Rows swapped in pairs by one turn or mirror: which row each one swaps with
The rows were stretched afterwards, more along some directions than others.
Giduz:  1.418  1.929  1.914 -3.752 -0.162 -2.305 -0.277 -2.031 -1.782  1.618  0.266  1.457  2.311  2.826  1.395  0.972
gule:  1.639  1.334  0.412 -2.287  0.493 -1.618 -0.290 -1.786 -1.169  0.919  0.617  0.620  1.810  1.518 -0.400  2.699
ziput:  0.158  0.801  0.167 -1.543  0.890 -1.263 -1.137 -2.156 -1.310  0.440 -0.144  0.616  1.054  1.709  0.005  0.859
Pulom:  0.639  0.712  0.673 -1.887  0.886 -1.493 -0.535 -1.867 -1.039  0.880 -1.049  1.448  0.802  1.962  0.685  2.115
rilo:  1.032  1.442  0.992 -4.678 -0.326 -2.265 -0.219 -2.428 -1.475  1.173  0.781  1.427  0.789  2.409  0.805  0.906
Zomir:  1.390  0.678  0.217 -2.520  0.565 -2.459 -0.445 -1.866 -0.844  1.329 -0.885  1.171  1.640  1.979  0.027  3.153
fes:  1.549  1.150 -0.253 -4.059 -0.005 -2.074  0.088 -1.671 -0.137  1.409  0.436  1.023  1.066  2.602 -0.280  2.841
Dev: -0.024  1.682  1.414 -2.615 -0.520 -1.931  0.742 -1.550 -1.010  1.265 -0.022  0.938  1.329  1.915  0.707 -0.108
Paziv:  0.822  1.852  0.961 -2.738  1.264 -2.410 -1.874 -2.901 -1.687  0.791  0.114  1.482  2.227  1.290  0.008  2.799
mif:  0.896  2.905  1.881 -5.211  1.511 -2.161 -0.540 -3.076 -3.345  0.927  0.587  1.486  1.648  0.631  1.592 -1.202
vimaf:  1.188  2.241  1.073 -4.085  0.816 -2.628 -1.538 -2.289 -0.961  1.283  0.020  1.647  1.451  1.256  0.087  3.180
bogev:  0.829  1.793  0.453 -4.146  0.193 -2.483 -0.385 -1.385 -1.499  1.970 -0.394  0.991  0.981  2.212  1.304  1.015
Pudo:  1.323  1.701  1.301 -3.646 -0.126 -2.194 -0.463 -1.229 -1.494  1.401 -0.113  1.016  1.484  2.211  1.399  0.615
molem:  0.431  3.477  2.105 -4.636  0.709 -1.179  0.712 -2.239 -2.467  1.159  1.113  0.770  1.377  0.214  0.484 -0.919
Zefes:  0.504  1.988  0.011 -3.596  1.753 -1.883 -0.931 -2.387 -1.154  1.013  0.327  0.767  1.768  0.685 -0.460  2.693
kor:  0.759  0.494 -0.302 -2.851 -0.080 -1.235 -0.573 -0.972 -0.559  0.045 -0.061  0.539  0.568  1.605 -0.233  0.544
lin:  0.156  1.788  1.597 -1.836  0.457 -1.103  0.696 -1.458 -0.960  1.005 -0.461  0.724  1.451  0.874  0.924 -0.489
viz:  1.407  1.787  1.315 -2.912  1.391 -0.511  0.360 -1.763 -1.105  0.251  0.503  0.738  1.411  0.097 -0.258 -1.642
sel: -0.143  0.594 -0.690 -1.784  0.748 -1.352 -0.059 -1.364 -0.867  0.379 -0.683  0.107  0.422  1.303 -0.001  1.087
Liki:  1.516  3.111  2.527 -4.752  0.664 -1.840  0.418 -2.109 -2.322  1.186  1.066  1.875  1.152  0.914  0.956 -0.328
bov:  0.767  2.818  2.058 -4.431 -0.221 -2.298 -0.445 -2.517 -2.109  1.263  0.203  1.712  2.226  2.060  0.693  0.029
Pote:  1.101  2.435  0.782 -3.794  1.838 -1.539 -0.529 -2.784 -1.755  0.878  0.466  1.445  0.967  0.431 -0.342  0.996
kitip:  0.327  1.893  2.197 -2.527 -0.622 -1.134  0.772 -1.747 -1.717  0.836 -0.244  1.333  1.657  1.928  0.210 -0.798
Kam:  0.502  1.913 -0.765 -4.327  0.754 -1.571  0.239 -1.227 -0.659  1.006 -0.803  0.744  1.205  2.025 -0.909  1.361
bigut:  0.870  2.285  1.341 -2.792  0.372 -1.653  0.109 -1.287 -1.686  1.206  1.054  0.338  1.623  1.161  1.562 -0.219
fove:  1.098  1.841  1.035 -2.662  1.691 -2.232 -0.593 -1.890 -1.766  1.584 -0.149  1.156  1.665  0.708  0.805  2.285
Lonad:  0.437  2.592  1.824 -4.499  0.089 -2.139 -0.045 -2.124 -1.382  1.691 -0.117  1.567  2.361  1.600  0.774  1.154
zudi:  0.299  1.507  1.138 -4.208  1.353 -2.926 -1.864 -3.110 -1.873  1.507 -0.815  1.864  1.596  1.990  0.991  3.092
bepe:  0.621  1.518  0.424 -1.815  1.278 -1.397 -0.941 -1.572 -0.184  1.223 -0.879  1.052  2.321  0.890  0.147  2.755
Mag:  1.151  2.574  2.869 -3.081  1.087 -1.128  0.648 -2.826 -2.830  0.600  2.139  1.189  1.841 -0.292  1.326 -0.878
fibug:  1.256  1.230  0.424 -3.949  1.293 -2.077 -1.304 -2.740 -2.264  0.920  0.284  1.405  0.583  1.253  1.404  0.536
Gomas:  0.601  2.042  0.702 -3.246  0.518 -0.358  1.344 -1.449 -1.890  0.634  0.255  0.466  0.176  1.238  0.524 -2.000
Tudad:  1.301  2.160  2.199 -2.673  0.705 -1.123  0.918 -2.106 -2.258  0.918  1.649  1.005  2.319  0.361  1.605 -0.052
Kib:  0.383  2.406  2.064 -4.600  0.171 -2.347 -0.710 -2.576 -2.674  1.271  0.007  2.195  1.368  1.984  2.020 -0.087
fil:  1.764  1.298  0.230 -2.749  1.519 -1.756 -0.604 -1.743 -1.324  0.890 -0.017  0.599  1.318  0.940 -0.145  1.745
Mol: -0.172  0.820  0.686 -0.535  0.778 -1.390 -0.154 -1.998 -1.513  0.527  0.347  0.304  1.440  0.339  0.897  0.541

kor pairs with -> viz
Kib pairs with -> Pote
Giduz pairs with -> gule
mif pairs with -> vimaf
zudi pairs with -> molem

